Rotation paths and how fast each direction turns (degrees per step)
Each turn is a multiple of 5 degrees from 10 to 175, or 0.
Each row of a path follows its step; steps can be skipped.
Rotation 1:
step 0: [64,-100,-161,-231,99,-27,41,-91,-131,-74,127,-27,-47,-399,-46,77,-265,387,124,221,-134,-53,108,96,-92,95,238,-40,-54,103,212,80,-426,302,108,87,-26,-196,17,-36,-159,246,-55,158,18,-96,140,-126,26,-12,33,23,-184,-47]
step 1: [-109,90,40,52,-62,-75,-4,-193,-384,-209,191,48,-59,-173,-122,72,-334,-63,2,70,-82,10,154,-99,-160,91,-49,-80,168,-42,37,-81,-165,40,-51,56,-33,-183,158,-317,-133,170,40,3,-66,-50,-205,29,312,452,-24,282,-88,-197]
step 2: [-256,-114,-154,-76,-17,-103,-40,-233,-230,-264,-305,116,-129,-219,-57,125,-430,-170,-14,-97,240,-234,-14,-183,117,200,118,92,132,-60,22,-17,-242,227,-99,-1,30,136,25,98,-105,127,85,109,-135,-79,-70,32,-17,-15,329,82,100,-76]
step 3: [-156,-157,-163,21,-240,24,-221,-54,-195,-144,-6,52,80,64,-187,50,-203,82,-124,-159,-23,102,94,116,158,-10,-123,52,297,-116,335,-92,-123,92,-148,-237,279,36,-335,27,-82,339,-90,346,74,-178,-67,-58,23,32,-94,189,46,-73]
step 4: [79,41,-118,-168,-85,-49,1,-12,-101,-291,95,81,-126,-129,-166,-100,-304,321,-256,200,111,152,78,196,-45,209,48,207,-172,-27,115,-207,-182,-34,-83,247,147,67,-136,250,213,123,224,261,163,23,-155,-130,40,56,94,177,141,39]
step 5: [87,-111,50,53,-66,-36,56,129,-168,-21,121,98,-96,-373,77,1,-346,18,-341,-66,-123,4,-61,62,217,-28,-38,99,39,159,433,-279,-51,-76,19,116,-115,-136,31,-94,35,295,186,-51,248,-182,123,157,11,122,156,183,-186,-97]
step 6: [326,-229,-123,187,-19,-18,98,-181,-197,-249,89,180,-253,-179,71,-123,-89,155,-214,135,50,-192,171,-97,211,329,148,-103,-19,0,-49,16,-30,130,-16,-184,263,75,64,-142,-39,117,133,164,-15,-177,20,12,-40,200,209,58,-311,-162]
step 7: [-93,-18,-60,18,-76,-48,-215,-193,-195,-118,-135,20,-21,-166,101,79,-14,160,-96,-35,41,-213,54,58,145,230,-172,94,-39,194,188,-167,289,272,-156,-59,29,175,-10,72,-261,88,99,11,-11,-416,-101,-41,219,470,-94,131,71,33]
step 8: [-75,36,-82,-209,-362,-127,-61,-118,32,-97,122,115,-245,-146,31,197,33,176,100,110,87,-24,33,-25,338,335,-73,120,-24,-164,61,155,-96,157,-71,220,103,35,15,37,-230,260,-7,117,275,-285,180,-180,-42,-74,121,229,207,-55]
Speeds:
[67,-2,46,2,-5,7,-2,29,-49,-26,-43,-11,-52,93,-58,-40,-56,-22,-61,85,-10,66,-1,41,-22,50,37,-11,18,15,-16,71,27,-76,-34,13,2,70,76,39,-81,-71,-9,9,-8,-9,-100,-6,94,8,-1,-31,6,-20]  140
[-29,-64,112,39,56,-27,-21,-47,-3,14,134,-26,-36,-22,35,-42,-54,-38,-46,21,-35,-96,-26,8,-16,17,33,-1,-31,-32,-6,29,42,63,100,-73,-24,26,15,-19,-23,13,21,-22,-99,19,-2,-8,47,-11,-5,49,25,8]  70
[-28,60,42,16,47,-100,-29,-39,54,17,-23,-17,-45,158,-24,-21,-36,-22,48,-23,50,44,7,57,17,63,-27,51,6,3,40,1,-18,-12,49,19,38,-15,-100,49,-6,33,34,-13,11,-60,26,-11,-34,-72,-33,70,-3,28]  70
[-30,42,2,-15,-50,42,-13,-25,-8,22,-23,-54,-77,-24,-90,-30,-24,-8,58,13,40,23,98,7,-30,-24,19,-89,32,12,42,-41,-14,25,19,-66,-111,-45,0,8,58,41,-24,45,-44,13,-68,31,39,-50,73,8,-39,89]  20
[-20,30,-27,29,52,27,-41,-67,-44,-14,-70,31,29,51,-16,-46,-69,31,14,-10,-38,-28,-20,19,73,-113,48,-63,-14,-40,-22,53,63,-4,-44,-96,39,42,19,-20,3,35,96,-9,2,-31,23,21,-80,-38,38,-62,-47,-12]  100
[32,-29,-23,56,111,-8,92,43,-34,78,-29,3,-20,-9,-59,54,-2,4,-50,30,-41,-14,24,68,-5,35,-55,-18,-60,86,-39,16,-33,44,57,-23,-6,-94,19,-6,11,22,80,-12,73,34,-18,-3,2,17,-21,-18,-100,4]  65
Rotation 2:
step 0: [20,-34,251,160,-2,-294,129,-544,-35,-129,78,89,-3,69,-226,-20,-58,-45,26,181,92,5,-53,-13,-183,-33,272,-12,36,-257,-42,147,226,-44,60,-435,65,-130,139,219,57,180,368,-22,-178,117,-48,12,241,78,152,-126,-229,37]
step 1: [-98,33,16,218,94,113,113,-335,-108,-105,-26,126,178,372,50,64,49,-54,-279,100,218,46,211,67,21,-123,41,212,-114,-56,180,-23,-442,-47,220,193,-220,153,-329,-75,140,258,-26,-95,-75,-141,247,150,109,-137,-113,70,295,-78]
step 2: [-96,-18,7,240,405,78,-260,-146,50,-72,-136,-50,44,243,258,254,-222,114,-35,-141,76,62,-257,184,-218,219,70,-41,-104,-102,10,47,319,-38,-63,-240,81,42,248,333,207,3,62,-176,-42,17,-212,-110,68,-212,-187,-126,127,-276]
step 3: [2,-235,99,-42,33,1,183,-269,-121,-275,-157,292,184,253,-60,61,-23,-404,-139,45,90,-313,199,-72,-159,110,58,-151,346,72,113,-342,-91,-80,-9,88,175,241,44,-44,19,-117,-188,-276,77,-88,-94,166,-22,-181,75,-127,-112,236]
step 4: [22,-73,-318,41,96,123,156,-106,-193,89,200,-87,130,177,-4,-208,-74,-229,237,101,-204,0,-13,222,-252,128,-95,-101,-277,-16,178,59,149,-87,-107,14,-362,131,-200,404,55,215,-88,-112,-51,-207,-360,-228,-79,-41,133,112,80,-201]
step 5: [-246,-289,-302,-106,52,21,-86,-35,65,-7,-114,167,-168,120,303,-105,-186,-253,-5,-122,424,-114,-86,253,130,228,251,-30,-19,1,283,13,171,16,49,-146,-25,179,-14,-198,-70,-43,-52,138,-19,-117,248,-83,-249,-76,4,-235,-148,360]
step 6: [-115,-217,-52,97,-136,151,-52,-235,95,-25,227,132,-162,431,-232,-94,-236,-66,130,-27,-446,-41,-161,-54,158,120,-104,-183,-289,188,-125,17,45,-362,55,213,33,-59,28,26,-169,-194,-304,-167,-186,-7,-17,76,-62,203,14,-121,-77,-141]
step 7: [41,-341,28,-132,-125,36,95,-175,-120,106,-77,-1,175,29,445,-64,-385,202,-167,-242,-128,-115,322,-55,288,5,-86,134,-14,53,85,71,189,340,17,-23,-39,-86,-169,36,-40,88,-137,144,97,-115,-13,-310,-104,-32,309,-56,-283,-2]
step 8: [-172,81,70,-316,-90,-242,-103,-81,297,105,101,55,43,312,-102,88,-281,-86,60,58,19,-7,-304,-179,132,335,-84,-228,-134,-101,-10,-16,142,11,60,285,-140,-109,92,-35,-153,417,275,111,116,7,-26,318,-146,182,208,44,27,81]
Speeds:
[50,-44,-3,69,-47,21,45,34,-44,-36,-27,-43,83,-39,64,-98,30,51,-10,-100,5,8,-50,-7,7,-5,29,58,-48,-8,43,-13,-28,38,-43,3,-34,17,-18,23,-18,52,-75,-36,-42,35,11,26,-52,18,65,35,92,-86]  130
[29,12,-33,-6,-113,12,120,-31,-14,27,20,-18,20,19,-68,-28,29,-15,-34,-99,-27,-4,22,5,-9,-9,8,20,52,-14,23,-2,73,-101,21,89,41,-38,40,-35,103,16,26,-63,-50,5,26,-35,37,4,-63,8,-37,8]  125
[40,31,29,-23,17,-41,30,-2,83,-17,69,-64,-75,-60,7,-36,-21,83,-103,-2,50,24,9,-69,11,-69,-19,-5,28,46,12,19,-70,-40,-72,-12,59,-2,-61,65,3,40,75,25,-37,63,-38,53,-16,4,-50,8,-1,22]  25
[40,-20,25,27,-26,-30,-38,8,-27,0,-27,-1,-50,78,-30,-42,1,8,11,-37,71,-51,-24,18,-47,-8,-95,-20,18,-76,13,24,6,83,30,55,-11,-6,2,55,-30,31,-38,89,28,67,22,-71,-55,-39,-133,67,-36,-13]  125
[-2,23,-14,7,-6,-63,-32,3,7,36,33,-2,-7,76,-43,-55,74,37,29,85,74,42,1,115,31,-45,82,23,-55,79,78,65,35,-32,-10,-15,-45,9,16,-49,42,80,-13,26,22,12,41,7,-19,19,-25,-11,67,59]  90
[-43,33,-6,-53,29,-76,10,49,-18,-37,62,8,-5,56,25,-50,-53,74,6,-29,-16,-65,83,-38,39,-4,23,43,38,-31,-81,49,22,-4,34,-21,-84,1,86,5,-33,-17,36,-11,3,33,96,46,65,26,30,96,11,-31]  35
